Here is a table of points, one per row:
(-1.3 -0.3 -0.2 1.2 0.0 -0.8 1.1 1.4 -0.7 -0.2 -0.4 -0.1 0.4 -0.6 -0.4 0.0 -0.3 1.8 1.7 -0.1 0.4 -1.1 -0.3
 -0.6)
(-0.9 -1.0 -1.0 0.0 -0.2 -0.4 -0.2 -0.7 -0.4 2.1 0.5 -0.4 -0.8 1.4 -1.4 -2.7 -5.0 -1.7 -2.2 -0.8 -1.3 -1.5 -0.7
 -0.5)
(0.0 0.4 -0.3 -0.4 1.2 0.3 0.0 -0.3 0.7 1.7 1.1 0.4 0.5 -0.4 1.0 0.6 0.0 0.5 -0.2 0.0 -0.5 0.6 -0.1
 0.8)
(0.0 -0.1 0.5 -1.1 0.2 -0.2 0.7 1.6 -0.2 -0.4 -0.5 -0.4 -0.3 0.0 -0.8 0.5 -0.4 1.2 1.7 -0.3 0.1 -1.1 -0.9
 -0.4)
(-0.2 -2.7 -1.1 -0.7 0.0 0.7 -0.5 -1.1 0.1 2.2 -4.0 0.8 -0.1 0.2 -0.1 -2.1 1.0 -1.0 1.0 -0.1 0.2 1.2 -1.1
 1.1)
(-0.7 -1.6 0.0 0.4 -0.3 -1.6 1.1 1.1 0.0 -0.9 -0.5 -0.6 0.3 0.3 -0.9 1.4 1.5 -1.9 -3.6 -0.4 0.7 -0.1 -1.6
 -1.0)
(-0.9 -0.6 -0.8 0.1 0.1 -1.1 0.5 0.1 -0.4 -0.5 -0.5 -0.3 0.1 0.9 -0.4 1.2 0.3 1.0 2.4 0.3 -0.1 -1.7 -0.9
 -0.8)
(2.4 -0.3 3.6 -1.0 0.8 -1.0 1.0 0.8 -1.3 0.0 -0.3 -0.6 3.9 -0.7 -0.4 -2.0 -0.1 -0.4 0.9 2.2 1.0 -0.8 2.9
 -1.0)
(2.9 0.2 3.7 -0.3 0.6 -1.1 1.6 1.3 -0.5 -0.3 -0.6 0.1 0.9 -1.2 -0.9 -1.7 -0.3 -0.1 0.5 1.7 -0.6 -0.7 1.4
 -0.1)
(-1.1 -0.9 -0.2 0.9 -0.3 -1.0 1.2 0.9 -0.8 -0.4 -0.6 -0.7 0.4 0.3 -0.5 0.2 0.3 2.0 -1.3 0.1 0.4 -0.4 -0.8
 -0.8)
(-0.1 -1.7 -0.4 1.9 -0.8 -0.4 -0.8 -1.4 0.3 1.7 -1.1 -0.7 -0.9 1.4 0.0 -2.2 1.6 -1.3 2.4 -1.1 -0.8 -1.2 -0.6
 -0.4)
(1.3 1.0 0.7 -1.5 0.3 0.1 -0.1 0.9 -0.1 -0.5 -0.9 -0.4 -0.2 0.1 -1.4 1.2 -0.3 0.9 0.3 -0.8 -0.8 -0.5 -1.0
 -0.5)
(-0.6 -0.4 -0.2 -0.6 0.1 -0.5 0.6 0.5 -0.5 -0.5 -0.5 -0.4 -0.1 0.8 -0.6 1.0 0.0 1.3 2.0 0.2 -0.1 -1.4 -1.1
 -0.5)
(0.3 0.3 0.2 0.1 -3.3 1.4 -0.4 0.1 1.6 1.7 0.7 0.8 0.6 -0.3 0.6 1.4 -0.7 0.1 -0.1 1.7 0.3 0.3 0.6
 0.6)
(1.0 0.7 0.0 -0.2 -5.6 1.0 -0.2 -0.4 1.0 0.8 1.2 1.2 0.3 0.0 0.7 0.9 -0.5 0.3 -0.1 1.2 0.8 0.2 0.5
 0.5)
(1.2 0.2 0.5 0.2 0.3 1.1 -0.9 0.8 0.7 0.5 -0.6 1.0 0.0 -0.6 1.0 1.8 -0.5 0.1 -0.5 1.1 -1.0 -0.2 0.8
 -0.9)
(-0.2 0.1 -0.5 -0.5 0.1 1.5 -0.3 -0.7 1.4 -3.1 1.8 1.4 0.4 -0.1 0.5 -1.3 1.3 0.5 -0.5 0.2 -0.4 -0.1 0.2
 0.8)
(-0.3 1.4 -0.2 -0.7 0.6 -0.3 -0.1 -0.5 -0.7 1.4 1.2 -0.3 -0.3 0.1 0.5 0.0 0.8 0.1 0.0 -0.1 -0.6 0.6 -0.6
 0.1)
(0.1 0.7 -0.3 -0.5 1.1 0.1 0.1 -0.5 0.2 1.6 1.1 0.1 0.2 -0.2 1.0 0.5 0.2 0.5 -0.2 0.0 -0.5 0.6 -0.3
 0.6)
(0.1 0.2 -0.1 0.0 -2.5 1.1 -0.4 -0.3 1.6 0.2 1.6 1.6 1.3 -0.3 0.3 0.6 -0.3 0.3 -0.1 0.5 0.0 0.3 0.3
 1.0)
(-0.1 0.4 -1.4 3.5 0.3 0.2 3.5 2.0 -0.7 -0.4 -0.2 -0.3 1.0 2.1 -0.5 1.1 1.4 -3.3 -0.7 -0.6 2.2 -0.6 -1.0
 0.0)
(0.5 0.3 0.4 3.4 2.5 0.0 -1.5 -1.7 0.3 -0.1 0.6 0.2 -1.2 1.6 -1.2 -0.7 -2.6 -1.0 -0.7 0.0 5.4 -0.8 -3.2
 -1.6)
(0.7 1.3 0.0 -0.8 0.6 0.0 0.1 -1.2 -0.7 0.5 0.1 -0.4 -0.1 0.0 -0.1 1.4 0.1 0.8 0.0 -0.4 -0.8 0.0 -0.7
 -0.1)
(-0.7 2.0 -0.3 -0.3 -0.2 -0.4 -1.0 0.1 -0.4 1.7 -0.2 -0.3 -0.8 0.2 0.1 -2.1 2.9 -0.9 0.0 -0.5 -0.1 1.2 0.0
 -0.1)
(-0.2 1.1 -0.3 -0.7 0.9 -0.1 0.0 -0.3 -0.2 1.6 1.3 -0.1 -0.1 0.0 0.9 0.0 0.6 0.3 -0.1 -0.1 -0.4 0.7 -0.4
 0.3)
(0.2 -2.0 -0.6 1.1 -0.2 -0.6 -2.4 0.0 -1.4 -2.5 0.2 -1.4 -0.9 0.9 -0.4 -0.9 -1.1 -1.1 1.7 -0.4 -0.8 1.3 0.1
 1.3)
(-1.1 0.9 -1.0 -1.2 0.1 -0.4 0.0 -0.5 -0.3 -2.9 -1.9 -0.5 -0.3 -0.1 2.3 -1.4 -3.5 -1.7 -0.1 -0.3 -0.4 1.6 0.0
 0.9)
(0.0 0.0 0.2 0.3 -0.8 1.3 -0.5 0.2 1.8 1.7 0.6 0.8 1.0 -0.6 0.6 1.6 -0.7 0.1 -0.1 1.1 -0.3 0.3 0.5
 0.8)
(1.2 0.4 0.1 -0.3 1.0 0.3 -0.3 -0.2 0.3 0.7 -0.2 0.6 0.3 -0.7 0.8 1.9 -0.4 0.5 -0.4 -0.2 -0.8 -0.1 0.0
 -0.1)
(1.1 0.9 0.0 -0.7 0.9 0.0 0.0 -0.8 -0.2 0.6 -0.1 0.1 0.1 -0.3 0.4 1.7 -0.2 0.7 -0.2 -0.4 -0.8 0.0 -0.4
 0.0)
(-0.8 -0.6 0.0 -0.9 0.1 -0.4 -0.2 -1.4 -0.8 0.0 0.4 -0.8 -0.5 -0.4 -0.6 1.3 1.4 -1.4 1.0 -0.1 -0.6 -0.7 -1.2
 -0.8)
(-0.2 0.1 -0.5 -0.5 0.1 1.5 -0.3 -0.7 1.5 -3.1 1.8 1.3 0.3 -0.1 0.6 -1.3 1.3 0.5 -0.5 0.2 -0.4 -0.1 0.2
 0.8)
(-0.8 1.0 0.1 -0.6 -0.1 -0.4 -0.7 -0.4 -1.1 1.1 1.1 -0.7 -0.6 -0.3 -0.4 -0.2 1.7 -1.4 0.4 -0.2 -0.7 0.5 -0.9
 -0.5)
(-1.6 3.0 -0.3 -0.2 0.0 -0.1 -0.7 -1.3 0.7 -3.0 -3.5 -0.6 0.3 0.3 0.9 -1.1 -1.2 -1.0 -0.3 -0.8 -0.2 1.0 0.9
 1.4)
(2.2 0.9 1.5 -0.1 0.6 0.4 -0.5 1.4 -0.1 -0.5 -1.3 1.5 -0.6 -0.3 -0.2 0.9 -0.3 0.3 -0.6 0.3 -1.8 -0.4 0.4
 -1.2)
(-0.4 -1.1 -0.6 1.0 -0.4 -1.0 1.5 0.7 -0.8 -0.5 -0.8 -1.3 0.6 0.5 -0.5 0.1 0.7 2.0 -3.6 -0.1 0.5 0.2 -0.8
 -1.1)
(-0.6 -2.6 0.6 0.0 0.1 -0.6 -0.7 -0.3 -0.4 -1.0 0.0 -0.9 -1.6 1.6 0.7 0.0 -1.2 -0.7 1.2 -1.8 0.8 3.3 2.6
 1.1)
(-0.9 -1.1 -0.2 -0.7 0.1 -0.6 0.0 -1.4 -0.6 -0.3 0.1 -0.6 -0.3 -0.4 -0.4 1.6 1.3 -1.4 1.6 0.0 -0.5 -1.3 -1.1
 -1.0)
(-1.3 -1.0 0.6 1.4 -0.3 -0.3 1.7 0.7 -1.2 -0.3 -0.7 -1.0 0.6 -1.8 -0.7 -0.4 0.2 2.1 -3.0 -0.5 0.6 0.2 -0.3
 -0.9)
(1.5 0.3 0.9 0.4 -0.2 1.6 -0.8 1.3 0.4 0.0 -1.1 1.0 -1.0 -0.2 1.0 1.2 -0.4 0.0 -0.6 2.6 -1.3 -0.4 1.4
 -1.9)
(0.4 -0.3 0.7 -0.6 0.1 -0.2 1.3 2.0 0.0 -0.1 -0.2 -0.6 0.2 -2.1 -0.5 -0.5 -0.7 0.6 1.9 -1.1 0.9 -1.0 0.2
 -1.0)
(0.7 0.1 -0.6 -0.1 -2.5 1.0 -0.4 -0.9 1.1 -2.5 2.1 1.6 0.7 -0.5 0.4 -0.1 0.3 0.4 -0.3 0.4 -0.2 -0.1 0.0
 0.9)
(-0.5 1.8 -0.7 -0.7 0.6 0.1 -0.5 0.0 0.5 0.8 -0.1 0.0 -0.6 0.1 0.8 -2.1 2.5 -0.2 -0.3 -0.2 0.3 0.9 0.4
 0.3)
(-0.6 -1.1 -1.1 0.8 0.7 -0.8 -0.3 -1.0 -0.5 -1.0 0.1 -0.5 -1.8 1.0 -2.8 0.4 -1.3 -0.5 1.7 -0.6 0.9 3.7 4.1
 1.5)
(-0.5 -1.2 -0.3 0.2 0.6 -0.8 -2.3 -0.8 -0.9 1.4 -0.4 -0.8 -2.2 1.1 -1.5 -0.8 -0.6 -0.7 -3.5 -1.3 1.5 -2.7 2.7
 1.9)
(-0.1 0.3 -0.8 -0.6 0.9 1.0 -0.2 -0.3 1.4 -1.8 1.6 0.5 -0.1 -0.2 1.0 -1.4 1.5 0.3 -0.5 0.4 -0.2 0.2 0.2
 0.8)
(-0.9 -0.3 0.5 0.6 0.1 -0.3 1.3 1.7 -0.5 -0.1 -0.2 -0.2 0.4 -1.9 -0.4 -0.4 -0.6 1.2 2.0 -0.7 0.8 -1.0 0.1
 -0.8)
(-0.6 0.4 -0.4 -0.5 1.2 0.5 0.0 0.1 1.1 1.7 1.5 0.6 0.7 -0.1 1.0 -0.2 0.2 0.5 -0.2 0.0 -0.4 0.8 0.0
 0.8)
(0.5 0.8 -0.3 -0.5 1.0 0.0 0.1 -0.7 0.0 1.3 0.7 0.1 0.1 -0.4 0.9 1.1 0.0 0.6 -0.2 -0.1 -0.6 0.3 -0.4
 0.5)
There is one direction along which these points spread out most. Take the direction at right angles to it along which they spread out most. Then take the direction at right angles to both along which they spread out most. Go by this last direction. How far along it is each point below, from 0 to 99? The average is 50, and the first point in the table lies past the average. One standard deviation of the points above along it is 16.
(0.7 0.1 -0.6 -0.1 -2.5 1.0 -0.4 -0.9 1.1 -2.5 2.1 1.6 0.7 -0.5 0.4 -0.1 0.3 0.4 -0.3 0.4 -0.2 -0.1 0.0
 0.9) 46
(-0.9 -0.6 -0.8 0.1 0.1 -1.1 0.5 0.1 -0.4 -0.5 -0.5 -0.3 0.1 0.9 -0.4 1.2 0.3 1.0 2.4 0.3 -0.1 -1.7 -0.9
 -0.8) 51
(0.4 -0.3 0.7 -0.6 0.1 -0.2 1.3 2.0 0.0 -0.1 -0.2 -0.6 0.2 -2.1 -0.5 -0.5 -0.7 0.6 1.9 -1.1 0.9 -1.0 0.2
 -1.0) 70
(2.4 -0.3 3.6 -1.0 0.8 -1.0 1.0 0.8 -1.3 0.0 -0.3 -0.6 3.9 -0.7 -0.4 -2.0 -0.1 -0.4 0.9 2.2 1.0 -0.8 2.9
 -1.0) 97
(0.0 -0.1 0.5 -1.1 0.2 -0.2 0.7 1.6 -0.2 -0.4 -0.5 -0.4 -0.3 0.0 -0.8 0.5 -0.4 1.2 1.7 -0.3 0.1 -1.1 -0.9
 -0.4) 61
(-0.5 -1.2 -0.3 0.2 0.6 -0.8 -2.3 -0.8 -0.9 1.4 -0.4 -0.8 -2.2 1.1 -1.5 -0.8 -0.6 -0.7 -3.5 -1.3 1.5 -2.7 2.7
 1.9) 42
(-0.8 1.0 0.1 -0.6 -0.1 -0.4 -0.7 -0.4 -1.1 1.1 1.1 -0.7 -0.6 -0.3 -0.4 -0.2 1.7 -1.4 0.4 -0.2 -0.7 0.5 -0.9
 -0.5) 37
(0.1 0.2 -0.1 0.0 -2.5 1.1 -0.4 -0.3 1.6 0.2 1.6 1.6 1.3 -0.3 0.3 0.6 -0.3 0.3 -0.1 0.5 0.0 0.3 0.3
 1.0) 41
(2.2 0.9 1.5 -0.1 0.6 0.4 -0.5 1.4 -0.1 -0.5 -1.3 1.5 -0.6 -0.3 -0.2 0.9 -0.3 0.3 -0.6 0.3 -1.8 -0.4 0.4
 -1.2) 64
(1.3 1.0 0.7 -1.5 0.3 0.1 -0.1 0.9 -0.1 -0.5 -0.9 -0.4 -0.2 0.1 -1.4 1.2 -0.3 0.9 0.3 -0.8 -0.8 -0.5 -1.0
 -0.5) 57
(1.2 0.2 0.5 0.2 0.3 1.1 -0.9 0.8 0.7 0.5 -0.6 1.0 0.0 -0.6 1.0 1.8 -0.5 0.1 -0.5 1.1 -1.0 -0.2 0.8
 -0.9) 53
(-0.1 -1.7 -0.4 1.9 -0.8 -0.4 -0.8 -1.4 0.3 1.7 -1.1 -0.7 -0.9 1.4 0.0 -2.2 1.6 -1.3 2.4 -1.1 -0.8 -1.2 -0.6
 -0.4) 44
(-1.6 3.0 -0.3 -0.2 0.0 -0.1 -0.7 -1.3 0.7 -3.0 -3.5 -0.6 0.3 0.3 0.9 -1.1 -1.2 -1.0 -0.3 -0.8 -0.2 1.0 0.9
 1.4) 70
(0.5 0.8 -0.3 -0.5 1.0 0.0 0.1 -0.7 0.0 1.3 0.7 0.1 0.1 -0.4 0.9 1.1 0.0 0.6 -0.2 -0.1 -0.6 0.3 -0.4
 0.5) 40
